[[126 119 124 121 126 132 120 143 127 126 128 118 110]
 [121 112 149 128 127 131 138 138 121 119 124 139 108]
 [138 139 127 138 124 132 127 111 129 131 135 127 136]
 [127 131 123 134 123 129 127 121 133 110 104 132 116]
 [138 116 116 133 119 131 133 115 123 158 133 128 123]
 [138 129 150 129 123 133 123 142 131 112 147 132 146]
 [133 130 113 130 144 131 121 124 128 134 131 131 122]
 [108 119 122 139 125 127 125 141 133 125 128 124 128]
 [112 123 152 125 126 124 127 103 132 138 137 119 136]
 [109 123 113 135 132 127 127 120 123 129 131 130 138]
 [128 126 127 126 122 126 124 126 133 123 128 132 129]
 [143 127 114 127 129 127 129 148 124 152 126 126 128]] ans = 143

[[133 124 123 126 128 128 128 141 145 132 119 128 145 128]
 [104 108 115 125 118 124 129 145 147 128 128 150 145 136]
 [128 124 125 128 128 124 128 128 145 132 119 128 129 128]
 [128 124 148 135 117 110 128 128 128 128 128 146 146 128]
 [113 128 126 128 128 124 128 126 136 128 128 146 145 128]
 [113 116 114 128 118 128 121 145 145 128 142 146 128 128]
 [106 124 146 142 118 128 121 128 128 132 106 128 128 128]
 [138 128 113 126 145 124 112 145 145 128 119 146 145 128]
 [128 128 125 128 135 128 137 145 145 128 119 126 120 128]
 [132 126 125 126 128 124 121 135 128 132 130 146 128 128]] ans = 132

[[131 126 128 129 126 128 114]
 [132 130 132 125 126 126 130]
 [131 132 131 127 127 117 107]
 [116 134 126 131 137 109 115]
 [132 130 131 127 126 123 113]
 [119 132 126 130 135 117 126]
 [135 119 127 127 121 151 149]
 [127 127 127 129 128 127 123]
 [128 133 130 128 130 113 105]
 [128 124 126 129 127 137 138]
 [136 128 131 126 123 129 117]
 [137 120 128 127 120 148 140]] ans = 137

[[129 120 126 131 117 126 126 138 122 139 127]
 [128 125 128 130 125 126 126 130 126 131 126]
 [127 130 130 128 135 127 127 119 130 122 125]
 [131 117 122 131 105 127 127 153 118 149 131]
 [129 127 128 128 126 128 128 130 127 130 128]
 [129 128 127 127 125 129 129 132 127 130 130]
 [123 138 134 127 151 127 128 101 137 107 123]] ans = 123

[[134 129 128 129 129 130 128 129 131 133 138 149 149 142]
 [128 128 128 129 129 130 129 132 136 148 151 141 133 130]
 [128 128 128 129 130 135 145 151 146 134 131 129 129 129]
 [132 138 146 148 142 133 129 129 129 129 129 128 129 129]
 [128 128 129 130 134 142 150 143 135 132 129 128 129 129]] ans = 128

[[104 149 131 115 115 138]
 [151 120 118 135 140 134]
 [113 118 131 111 125 109]
 [115 122 134 118 127 116]
 [115 123 130 114 137 114]
 [122 126 132 129 133 118]
 [139 149 121 142 129 156]
 [134 125 119 120 110 130]
 [137 142 121 123 124 148]
 [126 136 127 129 118 137]
 [112 128 126 105 114 110]
 [125 153 128 139 124 157]] ans = 125

[[114 150 107 117 130 151 147 128 128 132 139 136 132 132 124 105]
 [144 109 109 119 142 136 127 141 143 115 121 110 149 121 139 144]
 [114 122 110 107 151 110 124 124 147 112 142 120 151 128 148 109]
 [112 141 128 150 118 134 135 149 138 132 150 127 108 130 124 118]
 [132 110 108 142 139 108 126 120 129 124 128 116 139 126 145 118]
 [106 130 136 130 128 105 143 148 110 134 144 120 149 140 111 126]] ans = 106

[[113 134 156 137 124 156]
 [122 141 129 131 102 135]
 [140 111 135 133 145 148]
 [121 105 132 120 139 140]
 [108 105 152 150 140 128]
 [106 126 150 142 133 143]] ans = 106
---
Q: [110 104 109 127 149]
A: 149, 104

Q: [100 121 130 153]
A: 153, 100

Q: [152 126 129 127]
A: 152, 126

Q: [134 150 116 133 123 120 141]
A: 150, 116

Q:
[[143 123 137 133 101 141]
 [122 151 127 122 142 111]]
A: 151, 101

Q: [110 106 145 123]
A: 145, 106

Q:
[[115 139 135 136 128 124 124]
 [136 120 109 155 138 119 156]]
A: 156, 109

Q: [145 140 133 153]
A: 153, 133
---
Input: 128	117	132	151	133	127	145
Output: 117
Input: 106	115	125	141	147
Output: 115
Input: 129	133	106	126
Output: 133
Input: 127	131	132	156	116	119
Output: 131
Input: 144	129	114	101	154	98
Output: 129
Input: 150	137	115	131	125	128	111
Output: 137
Input: 114	115	98	152	126
Output: 115
Input: 132	157	126	121
Output: 157
Input: 111	118	157	130	127	114	117
Output: 118
Input: 105	135	154	120
Output: 135
---
[[135 109 135 122 136 128]
 [127 127 126 128 129 124]
 [119 154 117 135 117 139]] value 135

[[140 130 149 112 118 120 135]
 [118 127 122 142 136 148 119]
 [140 143 122 129 113 154 124]] value 113

[[151 129 126 129 127]
 [113 113 121 126 134]
 [131 113 130 109 131]] value 130

[[104 131 120 127 119]
 [132 123 117 136 133]
 [131 101 140 122 129]] value 140

[[122 100 145 127 151]
 [128 118 108 131 140]
 [135 118 130 113 132]] value 130

[[121 117 147 129]
 [140 131 124 109]
 [127 107 117 125]] value 107

[[127 110 153 126 122 125 125]
 [135 130 144 118 119 132 131]
 [135 154  98 141 131 144 114]] value 131

[[129 152 132 105]
 [109 133 137 138]
 [125 153 130 114]] value 153

[[128 131 127 121 117]
 [143 127 117 103 125]
 [136 131 125 108 124]] value 125

[[146 131 122 107 103 124]
 [139 131 131 144 144 134]
 [115 148 136 126 142 125]] value 126
---
[[151, 128, 123, 116, 138, 123], [102, 110, 142, 138, 122, 143]] ==> 142
[[115, 123, 125, 127, 104], [139, 123, 127, 123, 113], [138, 136, 133, 126, 116]] ==> 127
[[153, 150, 152, 104, 110, 146, 120], [130, 133, 144, 143, 106, 147, 124]] ==> 144
[[126, 131, 131, 126, 135], [120, 151, 125, 118, 125]] ==> 125
[[123, 155, 124, 99, 119], [126, 132, 127, 120, 128]] ==> 127
[[158, 113, 130, 135], [156, 119, 128, 138]] ==> 128
[[134, 106, 145, 114, 111, 110, 127], [137, 115, 142, 103, 124, 105, 123], [130, 111, 138, 110, 108, 105, 125]] ==> 142
[[101, 125, 129, 126, 129, 129, 130], [122, 127, 131, 129, 125, 129, 129], [133, 129, 129, 129, 125, 130, 129]] ==> 131
[[131, 132, 127, 143, 125, 127, 128], [126, 119, 128, 110, 144, 127, 128], [137, 133, 127, 157, 144, 127, 128]] ==> 128
[[121, 133, 132, 123, 122, 124, 138], [153, 139, 123, 121, 118, 137, 133], [146, 127, 111, 124, 128, 139, 116]] ==> 123
---
[[122 109 120 145 117]
 [126 100 121 149 105]
 [125 103 119 144 108]] >> 103

[[150 135 109 143 114]
 [142 141 109 123 106]] >> 141

[[143 142 116 137 152]
 [126 120 143 120 123]
 [135 135 148 131 138]] >> 135

[135 112 127 117 103] >> 112

[138 122 129 123 158] >> 122

[141 117 107 134 108] >> 117

[[142 136 136 104 137]
 [118 126 126 138 128]
 [103 113 113 143 153]] >> 113

[121 124 105 133 143] >> 124

[155 125 108 130 113] >> 125

[[106 143 101 135 134]
 [115 112 137 124 129]] >> 112
